In the rows, zero is written as 128.
Each path is a new rotation, seen through one point. The rows after it are directions, each followed by how far the rotation turns it, in degrees a step (0 if it stays put).
Each turn is a multiple of 5 degrees from 10 to 175, or 0.
Each row of a path follows its step; steps can be skipped.
Rotation 1:
step 0: [136 124 130 126 134 133 136 128 134 121 132 135 125 124 122 132 130 131
 127 126 120 138 124 126 123 126 129 129 132 130 132 138 133 128 132 132
 126 125 130 131 132 136 134 131 143 133 129 126 141 117 125 138 128 131
 128 130 129 127]
step 1: [124 124 126 136 130 128 124 135 130 124 131 124 120 129 127 127 127 136
 125 119 125 133 124 138 123 127 129 133 122 136 141 131 129 135 138 129
 129 125 124 120 129 129 134 127 132 126 130 121 131 117 127 143 126 126
 137 136 129 131]
step 2: [132 121 126 123 126 124 118 128 126 129 115 126 123 121 129 131 132 131
 142 124 116 135 122 130 122 126 131 138 127 130 134 123 134 127 130 125
 130 118 125 119 124 126 129 125 131 125 137 130 137 119 128 131 130 128
 130 132 135 129]
step 3: [139 132 117 129 130 128 129 133 119 123 126 128 119 122 125 132 124 143
 139 121 129 131 125 124 116 131 131 142 125 130 131 121 137 129 134 130
 131 127 128 134 127 129 131 135 126 129 131 130 130 129 135 127 125 127
 130 133 122 133]
step 4: [132 134 127 129 137 134 123 123 119 123 123 128 134 130 116 123 130 131
 138 128 126 131 120 140 120 129 134 134 125 127 133 125 131 125 138 130
 127 125 133 141 121 135 135 126 124 128 133 121 130 132 130 134 124 133
 127 125 133 127]
step 5: [137 126 126 124 138 125 125 124 122 123 127 134 122 130 131 126 124 122
 128 130 133 137 121 132 123 133 135 130 134 128 130 131 129 124 132 133
 131 135 129 124 127 135 140 127 129 137 139 127 133 133 132 135 121 138
 134 133 133 138]
step 6: [131 133 126 136 138 136 128 131 126 123 127 122 122 123 121 122 120 125
 133 125 125 128 124 132 137 134 134 135 133 124 132 130 127 132 128 128
 140 128 127 125 129 121 133 134 137 130 134 130 128 127 131 137 128 140
 140 131 137 128]
step 7: [123 128 123 128 139 127 125 126 130 119 112 122 129 128 125 134 125 133
 132 125 133 138 124 123 127 130 132 130 131 122 132 134 129 130 134 125
 130 127 129 126 137 129 127 127 136 120 140 133 131 123 125 134 133 143
 130 131 124 126]
step 8: [136 131 130 131 135 136 127 133 139 121 130 128 128 129 122 133 127 132
 132 121 131 138 122 121 125 125 132 134 134 132 129 139 144 128 136 132
 132 124 128 128 132 135 130 129 133 123 122 131 131 118 132 130 128 133
 127 128 133 131]
step 9: [127 132 129 131 132 125 119 131 133 125 121 125 125 131 127 129 126 136
 123 118 125 141 123 138 126 128 126 138 119 134 135 132 134 131 139 136
 126 133 124 128 133 126 137 127 123 125 130 124 130 120 127 130 129 129
 134 120 136 130]
Directions:
[126 128 130 130 128 126 131 126 129 128 128 129 129 130 126 127 127 125
 129 126 128 129 130 126 129 130 126 126 128 125 128 131 129 127 129 127
 130 128 126 128 128 128 127 129 127 129 128 129 129 125 128 130 128 131
 130 127 127 130]
45
[126 127 129 125 128 124 128 126 128 128 126 128 129 127 128 127 129 128
 130 131 129 130 127 128 128 130 127 127 130 126 130 127 126 128 128 128
 127 126 127 127 129 128 130 127 127 126 128 125 129 128 127 128 131 128
 126 126 129 127]
140
Rotation 2:
step 0: [135 132 135 131 123 123 122 131 126 130 132 129 131 132 126 121 126 125
 125 118 130 125 127 123 125 139 124 118 131 132 126 130 126 116 116 130
 117 131 123 131 122 120 136 138 124 132 130 127 123 128 138 115 129 133
 128 131 128 134]
step 1: [134 129 138 116 125 124 122 130 129 135 127 134 135 134 133 136 126 130
 129 139 133 121 130 125 134 139 134 122 128 133 127 134 118 120 122 124
 122 132 134 128 121 134 136 130 132 125 128 126 131 124 125 124 123 137
 123 121 135 133]
step 2: [129 134 134 127 133 128 132 130 118 129 137 136 126 127 130 139 127 130
 128 134 127 124 131 128 129 127 121 136 140 135 130 123 118 131 125 119
 125 137 125 130 127 147 121 123 124 130 131 119 130 124 122 124 123 131
 121 121 125 129]
step 3: [119 125 142 143 137 128 131 128 127 131 130 128 127 127 124 132 135 129
 126 133 125 132 136 136 123 128 111 131 132 126 124 127 116 125 126 126
 130 126 126 134 128 134 135 127 123 129 132 118 128 130 132 121 135 125
 126 137 125 127]
step 4: [117 124 132 136 132 123 122 139 128 126 130 131 134 133 128 130 138 133
 136 130 139 127 130 130 134 131 121 124 116 128 127 121 124 132 126 124
 124 128 134 124 131 125 138 128 133 126 135 129 120 130 123 130 136 120
 124 137 137 137]
step 5: [123 132 121 132 124 121 120 134 126 128 130 140 122 122 135 120 126 126
 127 124 134 125 119 125 136 124 122 127 120 140 129 128 131 128 121 127
 118 134 123 123 134 133 131 129 127 127 134 119 115 133 126 125 128 134
 130 127 136 135]
step 6: [123 122 131 129 123 125 124 127 131 126 116 131 124 122 133 126 119 117
 122 129 137 124 131 128 125 126 128 125 131 134 128 143 126 114 131 123
 126 124 125 132 129 142 135 131 128 133 130 126 119 129 130 116 128 132
 126 121 131 128]
step 7: [127 116 133 126 123 124 125 130 120 118 133 122 131 136 129 137 126 121
 131 126 132 125 136 123 132 128 122 129 139 129 130 126 123 117 126 120
 130 130 131 135 120 138 123 132 132 135 133 141 124 128 128 124 123 125
 129 123 130 138]
step 8: [125 129 136 130 128 115 122 131 120 132 136 133 133 136 126 127 125 123
 124 129 119 133 131 123 140 125 114 132 131 132 127 121 124 120 121 131
 129 131 132 130 117 128 125 127 131 129 131 127 135 134 129 125 119 137
 131 139 125 129]
step 9: [123 131 139 128 137 117 123 145 122 136 122 141 130 129 130 128 127 130
 123 129 132 126 127 127 126 130 133 127 125 126 128 128 115 128 130 125
 125 121 135 124 132 128 131 122 134 134 132 124 135 129 131 122 123 133
 120 138 122 124]
Directions:
[128 127 130 127 130 128 128 128 127 125 127 126 125 130 127 128 127 129
 125 129 129 129 128 127 127 128 127 128 126 128 129 127 129 128 126 126
 128 128 126 124 128 128 131 130 130 127 129 128 129 127 126 129 127 128
 129 127 124 128]
0
[130 126 127 129 127 129 127 129 129 130 128 127 126 131 127 130 127 128
 129 129 126 127 129 127 129 128 129 131 132 129 131 128 128 126 130 130
 130 128 127 128 127 131 130 129 126 127 129 128 128 128 126 130 128 128
 127 128 128 128]
70
